[136 144 145 113 106] -> 145

[[110 138 107 130  99 124]
 [136 151 111 144 142 106]] -> 144

[149 131 125 134 149] -> 125

[[145 113 121 100 114 144 127]
 [110 124 124 133 134 121 122]
 [132 135 130 133 137 134 147]] -> 137

[[140 142 150 117]
 [131 102 126 131]
 [137 120 120 118]] -> 120

[[127 155 121 127]
 [128 129 103 126]] -> 129
---
(143, 134, 128, 149, 138, 120, 118): 120
((109, 105, 125, 136, 114, 150, 133), (139, 146, 114, 136, 137, 120, 133), (110, 116, 136, 126, 118, 121, 153)): 121
((112, 145, 117, 145), (111, 131, 102, 157)): 102
(122, 105, 117, 135, 140, 110): 140
(130, 123, 136, 146, 107, 115, 124): 115
((102, 119, 139, 140, 135), (145, 126, 120, 117, 126)): 117
---
array([[128, 114, 137, 146, 142, 156, 129],
       [115, 145, 115, 152, 130, 109, 138]]) gives 114

array([[122, 138, 142, 150, 128, 141],
       [127, 128, 127, 128, 127, 129],
       [128, 126, 128, 128, 130, 127]]) gives 126

array([158, 114, 102, 138, 123]) gives 114

array([121, 138, 100, 144, 120, 142]) gives 120

array([107, 121, 102, 112]) gives 107

array([101, 102, 125, 128, 132, 130]) gives 102

array([148, 153, 109, 128]) gives 128

array([[127, 127, 129, 124, 125, 127, 130],
       [118, 134, 148, 103, 133, 138, 139]]) gives 118

array([133, 116, 135, 130, 141, 154, 122]) gives 122
---
Q: [134 138 105 126 143 112]
A: 134
Q: [108 121 151 136 126 154 157]
A: 108
Q: [121 117 135 115  99 105]
A: 121
Q: [114 106 131 126]
A: 114
Q: [114 104 107 122]
A: 114
Q: [115 128 104 139 120]
A: 115
Q: [154 132 143 130]
A: 154
---
Q: [149 155 104 146 125 136 100]
A: 125
Q: [142 123 127 102]
A: 123
Q: [129 119 128 158 143]
A: 128
Q: [112 148 145 140 143 151 152]
A: 143
Q: [142 116 104 139 127]
A: 104
Q: [134 131 151 127 115]
A: 151
---
[[154 141 132 133]
 [141 131 129 134]] | 132

[149 116 143 126 103 156 130] | 156

[[138 129 144 116 146 142 137]
 [137 112 112 134 148  98 108]] | 142

[115 107 120 124 152 108 114] | 108

[127  99 116 125 114] | 125

[117 107 127 148 108 143 128] | 143

[[ 99  98 119 125]
 [134 148 157 133]] | 119
---
132,108,128,103 out 103
111,151,112,118,119 out 119
128,122,104,131,120 out 120
123,106,101,104 out 104
140,100,124,147,138 out 138
138,100,124,110,126,143,123 out 123
155,129,128,124,147,144 out 144
133,134,107,141,126,142 out 142
---
[152 113 120 120 107 123 141] ans = 120, 152

[128 100 123 135 143 112 104] ans = 135, 143

[[124 155 132 122 153]
 [109 141 147 126 100]
 [112 103 104 122 135]] ans = 147, 155

[[126 124 137 113 130 146 131]
 [147 136 140 150 129 116 117]
 [137 129 132 125 138 122 134]] ans = 150, 150

[[127 117 138 153 130 119 141]
 [135 128 129 132 149 127 145]
 [141 127 140 127 149 113 146]] ans = 132, 153

[140 139 105 138 116 104 125] ans = 138, 140

[[130 143 122 119 120 128 138]
 [127 136 113 126 134 101 142]
 [137 117 127 130 119 142 112]] ans = 126, 143

[121 135 157 131 143] ans = 157, 157
---
[[116 127 108 147 148]
 [120 126 120 135 136]
 [144 127 151 109 108]] ⇒ 108

[[129 113 142 130 137 124 125]
 [100 154 108 155 100 138 140]
 [131 120 142 109 147 137 128]] ⇒ 137

[[127 131 126 129]
 [133 132 123 135]
 [138 140 117 150]] ⇒ 131

[[144 133 111 126 149 131]
 [135 136 144 147 121 129]
 [130 117 119 114 151 124]] ⇒ 126

[[140 131 131 135 124 136 106]
 [135 130 129 121 126 133 115]
 [131 108 139 132 118 132 131]] ⇒ 124

[[119 113 129 140]
 [132 120 118 116]
 [142 108 131 150]] ⇒ 113

[[122 125 128 156 133 139 104]
 [113 111 155 130 157 124 145]
 [112 145 113 157 134 132 135]] ⇒ 133

[[153 112 129 151]
 [156 142 136 141]
 [114 129 108 127]] ⇒ 112
---
[[132 139 143 131 133 139]
 [135 148 149 133 138 145]] Out: 143

[[ 99 144 109 130 113]
 [137 117 132 127 126]
 [112 135 115 130 116]] Out: 132

[[124 110 149 105]
 [103 107 132  99]] Out: 149

[[108 125 114 131 143 107]
 [144 129 143 146 119 126]
 [121 121 119 122 153 118]] Out: 143

[[131 116 111 122]
 [137 100 115 128]
 [137 105 102 118]] Out: 115

[[128 125 126 120 100 125]
 [126 126 139 147 121 125]] Out: 126

[[155 132 133 109 146 130]
 [110 114 137 111 153 143]
 [145 139 139 148 134 123]] Out: 137

[[121 122 124 139 106 121 127]
 [134 125 120 105 135 136 120]
 [116 133 132 135 133 124 132]] Out: 120
---
[[117 127 122 107 131 133 153 123]
 [119 132 124 122 131 130 136 126]
 [110 139 121 123 134 130 136 125]
 [127 129 128 130 128 128 126 128]
 [104 137 117 105 136 134 156 122]
 [123 133 126 131 130 128 125 128]
 [121 132 125 124 130 129 133 127]
 [117 137 124 129 132 129 129 127]
 [113 136 121 118 133 131 141 125]] ⇒ 125

[[117 128 122 121 113 137 127 145 128 112 140 117 118]
 [118 151 125 123 141 121 128 128 133 131 128 128 130]
 [128 134 137 128 141 148 121 115 122 124 138 134 128]
 [121 134 121 118 128 128 133 138 127 132 135 129 121]
 [119 128 126 124 107 133 128 118 125 135 127 148 137]
 [147 114 134 128 126 124 114 118 143 128 142 121 137]
 [137 128 135 131 132 127 114 122 138 128 128 123 140]
 [142 118 118 128 134 147 129 128 128 145 133 134 113]] ⇒ 113

[[113 140 102 152 102 140 102 157 127]
 [133 122 145 113 148 122 143 109 130]
 [112 143 101 150 100 146  99 156 128]
 [116 142 102 153 100 145 103 156 129]
 [138 124 148 112 148 120 146 107 128]
 [129 127 115 139 115 135 118 138 128]
 [113 147 102 156 101 146 101 158 129]
 [136 123 146 110 148 114 145 109 128]
 [133 124 140 115 143 127 138 111 128]
 [119 137 107 142 103 135 108 153 128]
 [125 134 112 140 109 132 113 147 125]
 [135 119 148 110 149 116 149 107 128]] ⇒ 128

[[113 108 103 122 135 120]
 [121 114 110 108 140 103]
 [118 111 107 112 139 107]
 [114 109 104 118 137 114]
 [120 112 108 110 139 105]
 [117 110 105 114 138 109]
 [115 109 104 116 137 112]
 [113 109 103 120 136 117]] ⇒ 117

[[127 131 115 125 132 132 124 131 132 131 136 126 135]
 [123 131 133 136 133 133 117 131 124 127 133 136 136]
 [132 127 135 131 133 122 125 131 120 128 126 122 124]
 [124 130 138 141 133 125 124 136 123 125 118 124 132]
 [121 131 153 131 124 137 136 130 118 123 135 129 122]
 [132 124 131 127 122 133 138 120 124 130 125 120 128]
 [130 127 121 129 127 130 131 133 134 127 121 124 133]
 [131 121 127 124 132 129 124 133 126 136 133 124 129]
 [127 132 138 127 122 141 134 129 117 124 135 126 128]
 [120 120 138 133 135 125 116 140 123 140 134 130 134]
 [126 127 134 141 125 125 134 132 127 126 107 120 134]
 [132 128 134 131 127 132 134 127 125 124 124 122 128]] ⇒ 128

[[137 116 125 124 116 139 141 116]
 [111 133 132 121 152 124 100 118]
 [106 111 120  99 154 156 121 110]
 [128 118 126 112 153 125 106 112]
 [136 114 110 140 131 144 128 143]
 [116 135 149 123 126 128 140 146]
 [112 123 124 124 127 130 135 134]
 [126 144 144 121 123 128 141 158]
 [153 148 127 148 156 120 119 130]
 [118 115 133 129 104 126 150 129]
 [123 122 145 119 125 124 138 122]] ⇒ 122

[[115 131 137 138 130 136 144]
 [152 131 137 153 119 147 129]
 [152 131 137 153 119 147 129]
 [123 131 137 153 130 147 145]
 [152 131 136 131 119 135 112]
 [116 131 137 139 129 138 145]
 [152 131 137 153 119 147 129]
 [152 131 137 153 119 147 129]
 [152 131 137 153 119 147 129]
 [152 131 137 153 119 147 114]] ⇒ 114
---
[122 153 131 142 104 116 126] value 142, 153

[110 117 134 151 133 133 120] value 151, 151

[152 125 115 140 156] value 115, 156

[118 127 138 125 107 133 132] value 125, 138

[119 134 153 132 138] value 153, 153

[148 153 150 151 111] value 150, 153

[[125 127 124 124 105]
 [126 126 125 126 125]
 [125 125 125 126 123]] value 125, 127
---
[104 120 105 120 105 119 119] Answer: 104
[149 136 123 142 109] Answer: 149
[111 145 154 148 151 111 144] Answer: 111
[142 154 119 114 146 107] Answer: 142
[129 112 123 151 152 143] Answer: 129
[139 149 130 128 119] Answer: 139
[145 127 133 117 125  99] Answer: 145
